The same turns and mirrors carry the whole set onto itself and the rows of a family onto each other. Which other rows belong to the same family as each row named below? List them in the order they appear above.
These 30 rows form 10 families of 3 rows each.
q348: [  7  -4  -2  -4   3   0 -12   1  10   0   4  -1  11 -11   7   6  12 -26]
q829: [  4  28 -16  -4   8   9  -9   4 -14   0 -24   7  16 -16  14 -12 -18 -15]
q995: [-18  12   2  -3  -9  -5  -4   1 -10  -1  10 -11  -7  10 -16  -7 -24  -4]
q904: [  6  -1  -2   3   7  -8 -13  -4   8   2  10   3  10  -4   3   8   7 -26]
q780: [-19   3  -6   2  -9  -2  -4   3 -10  -1   2 -14  -4   9 -13 -12 -29  -2]
q759: [ -2  27 -11  -9   2   8 -14   5 -16  -2 -26   2  16 -19  12 -10 -19 -12]
q302: [  1  21 -15 -10   5  13  -5   7 -11  -3 -31  -3  15 -15  14 -13 -12 -10]
q331: [-16  10  -4   1 -13   0  -3   5 -16  -8   8  -9  -8   8  -8  -7 -25   2]
q148: [ 11  -5   1   4   1   0 -10   2   5   3   7   7  10  -4   3   3   9 -29]
q336: [-21  10  -4   6 -13   1  -2  -3 -11  -3   9  -8  -5   6 -13 -10 -23  -1]
q895: [-23   9   0   2  -6  -4  -1   4 -18  -3   7  -7  -6   4  -6  -7 -27   0]
q525: [-23   6  -6   2  -9  -5   0   3 -11  -5   6 -10   2   6 -12 -12 -23   3]
q599: [ -7  28 -15 -13   7  11  -4   5 -15   3 -27  -6  12 -12  15 -11 -14 -11]
q547: [  8  -1  -5  -2   4  -6 -13  -2   8   3   8   5   5  -4   7   7   5 -34]
q650: [  7  -9  -3   4   2   0 -16  -1  13   8   3   5   5  -6   5   3   7 -23]
q900: [  3  23 -10  -4   8  11 -13   5 -12  -1 -27  -1  18 -15  16 -16 -19 -14]
q305: [  5  26 -12 -11   5  11  -9  -3 -11   0 -23   3  15 -17  15 -17 -17 -12]
q346: [  0  28 -18  -9   4   9 -11   8 -10  -2 -27  -4  16 -11   8 -18 -20 -15]
q444: [  9  -8  -4   1   4  -2 -11  -1   5   3   7   3   8  -2   0   7   8 -29]
q911: [-17   4  -6   2 -10  -2  -5   0  -8   3  11 -14  -1   3 -15  -4 -30  -4]
q69: [-22   3  -1   4 -11   3  -5   3  -9   3   8  -6 -13   3 -11 -10 -24  -5]
q664: [  9  -6  -7   7   6  -3 -13   0   6   7   6   6   4  -3   0   1   8 -29]
q934: [ 13   2  -1  -2   1   0 -15  -5  10   7   8   7   5  -8   5   5   5 -30]
q765: [  8  -2   3   0   6  -4 -14  -3   9   4   4   3   8   2  -1   8   8 -29]
q291: [ -2  21 -11  -3   6  13  -6   3 -14  -3 -28   0  14 -19  18 -13 -14 -14]
q110: [  2  30  -8 -12  -1  11  -8   7 -16  -5 -24  -1  14 -15  14 -11 -18 -10]
q729: [  1  29  -9  -5   7   9  -9   4 -15  -2 -26  -3  16 -13  15 -19 -13 -14]
q130: [-24   9  -4   1  -9   1  -3   1 -11  -4   6  -7  -7   7 -10 -11 -23   5]
q653: [ 10  -1  -2   3   5   1 -14   8  14   9   5   8   6  -7  10   5   5 -24]
q876: [-19  11  -1   0  -4  -4  -1   4 -10  -4  10  -7  -9   4 -14  -8 -26   1]

The rest of the family of q69: q348, q346
The rest of the family of q130: q900, q444
The rest of the family of q759: q547, q876
The rest of the family of q148: q336, q729
The rest of the family of q650: q780, q302

The same turns and mirrors carry the whole set onto itself and the rows of a family onto each other. Which other rows belong to the same family as each row named below? List them in the order they appear above.
These 30 rows form 5 families of 6 rows each.
q364: [-24  -4 -16  15 -25   4  -3  20 -12 -10  10 -15   5 -23  21]
q230: [  1  -5 -25  -2  -4  19   4  30   1   0   2   0   1  -7  -3]
q207: [  1  -7   6   8 -11  17  15   4 -20   2  -1  -9   5  -5   0]
q353: [-20   5 -18   6 -22   3  16  26  -6 -11  12 -12   6 -26  13]
q489: [  3 -10 -20   0 -16  15  -5  28   0   0  -7   5  11   4  -5]
q534: [  5 -22 -28   3  -7   6  -1  35  -1   1   2  -7   5   2   1]
q3: [-19  -2   6  21 -16 -20  12   8 -11   3  13 -10  19  -3   5]
q843: [  6  -7   0   6 -17  10  -3  -2 -19   7   0 -14  -1  -4   7]
q20: [ -1 -24  -5   8 -16  14   9   6 -25   1   4 -20   1  -7   6]
q750: [ -6 -25  -9   0 -11  -6  14   3  10  -3  17 -16   1  14  -6]
q710: [-16  -8 -13  -4 -21 -19  -4  28  10  -3  24  -7   6   3  15]
q451: [-16  -1   5  19 -13 -21  20  13  -8   0   5  -1  14  -6   5]
q213: [-27  -7   1  26 -16 -18  10   8   2  -6  10 -14  11  -4   6]
q327: [-10 -12  -7   2 -14   4  12   1  15  -3   5  -3   4  10 -17]
q799: [ -5 -12  -4  -3 -14   3   7   1  13  -9  16  -6  -7  10 -11]
q943: [  4  -9   0   9 -14  14   4  -1 -24  -2  -2  -7  -2  -6   2]
q556: [  7  -5 -22   6  -7  12   0  32   2  -7  -2  -3   3   0  -6]
q85: [-18  -8 -15  -4 -23 -17 -11  24   3   1  24   4  11  -2  13]
q404: [-11 -16 -15  -6 -10 -10  -3  27   6  -6  20   7  19   1  20]
q421: [-19 -10 -20   8  -8  11  11  20 -14  -8  13 -10  13 -26  19]
q826: [  7  -3 -16  10  -6  11  -4  34   5   5  -2 -12   5   0  -6]
q295: [-23   1 -20  12 -19   4   7  28 -12  -4  15 -17  11 -26  10]
q266: [ -1  -9  -6 -10 -11   0   9   0  12  -2  14   0   0  15  -2]
q500: [-15  -8  -5  -7 -26 -15  -3  25   1  -2  19  12   6  -5  15]
q15: [-21  -9  11  17 -16 -18  11  10 -14   5  15 -14   7  -5   9]
q913: [-20 -15   8  15  -4 -11  20   7  -3  -3  16  -7  21  -3   7]
q692: [ -6 -10  -9   3 -22  21   7  -5 -16  -2  -4  -8   3  -8   0]
q42: [-17   0 -23  15 -13  -3   6  32 -14  -1   8 -17   5 -22  16]
q833: [ -8 -10  -8  -2 -11   2   3   0  18   2  17 -14  -9   4  -9]
q337: [-18 -11 -11   9 -21 -17 -14  31   5  -3  13   4  11   1  15]

The rest of the family of q207: q230, q710, q266, q15, q42
The rest of the family of q404: q534, q20, q750, q421, q913
The rest of the family of q364: q489, q213, q327, q692, q337

The same turns and mirrors carry the whole set onto itself and the rows of a family onto each other. Which other rows belong to the same family as each row named below? List them in the order they appear above.
These 16 rows form 4 families of 4 rows each.
q591: [  6   9 -21 -35  16 -45 -10  -5 -11   7   1 -11]
q818: [ -2 -19  -3 -23  28 -35 -11  -8   4   9  17  -7]
q16: [ 15   8 -26 -19   9 -15  -9  -4 -25 -18  23  -8]
q7: [ 23  -4 -26 -32  -6 -15  -4  -1 -14  -8  17  -6]
q770: [ 13   9 -20 -36  18 -47 -10  -2 -20  -7  13 -17]
q941: [ -1 -11 -16 -29   9  -7  16  -8  -6  -3  31  -9]
q234: [-12 -13 -24 -17  25 -35   0  -7   4   8   8 -15]
q65: [ 28  -3 -12 -30   5 -20 -16 -14 -21  -3  27  -9]
q586: [ -6  -9  -7 -24  16  -4   6 -12  -4   5  26   0]
q679: [ -3 -22 -14 -15  26 -43 -10  -4  -7   5   7 -11]
q988: [ -5 -14 -26 -20  15  -7   5  -8   4  -1  25 -20]
q203: [-12  -2  -6  -8  30 -33  -1  -9  -2  -8  14 -12]
q154: [ 19   1 -27 -20   3  -8 -12  -4  -8 -15  26  -7]
q952: [ -5  -5  -3 -24  22 -11   3  -9  -4  -6  24 -28]
q432: [ 17   8 -13 -27  10 -43  -7 -16 -20   0  15   6]
q437: [ 17  -3 -25 -29   5 -43 -10   0 -15   1   0  -1]

The rest of the family of q586: q818, q16, q770
The rest of the family of q7: q234, q988, q437

The same turns and mirrors carry the whole set onto itself and the rows of a family onto each other. Which other rows belong to the same family as each row named below? List them in the order they appear above.
These 18 rows form 3 families of 6 rows each.
q482: [  6 -13 -14  -2  14 -12 -12  -5  -7]
q310: [-7 -6  9 -4  2  3 10  7 17]
q378: [ -8 -20 -17   2 -12  10  -6 -15   0]
q583: [ -9  10   4 -17  -2   0  -6   4 -13]
q565: [ -5 -17 -13  -5   8  -6 -22  -1  -3]
q319: [ 15   4  -3  17   0 -10   4  -9  -1]
q150: [  9   0   0  19   2 -13  -9  -3   7]
q194: [  3   5  -9   0 -17  11   7 -12 -15]
q944: [ -4   3   2 -17   7  -1  -8  12  -9]
q695: [ -3  12  -3  -6 -15   6   2 -10 -17]
q825: [  7   3   3  16   1 -14   4 -10   9]
q709: [-7 -9  6  9 -7  4  4  1 21]
q734: [  3  11  -5   6 -18   5  -8  -6 -15]
q510: [-6 -3 10  4  1 -5  9 -1 19]
q976: [ -4 -17 -16  -6  10 -11 -13 -13  -5]
q171: [-12 -22 -15  -7  -3   3   0 -19   2]
q235: [-10   5   6 -12  -6   6 -11  12  -4]
q992: [ -9 -21 -13  -5  -6  11   8 -12   5]

The rest of the family of q378: q565, q150, q709, q734, q235
The rest of the family of q319: q482, q310, q194, q944, q992

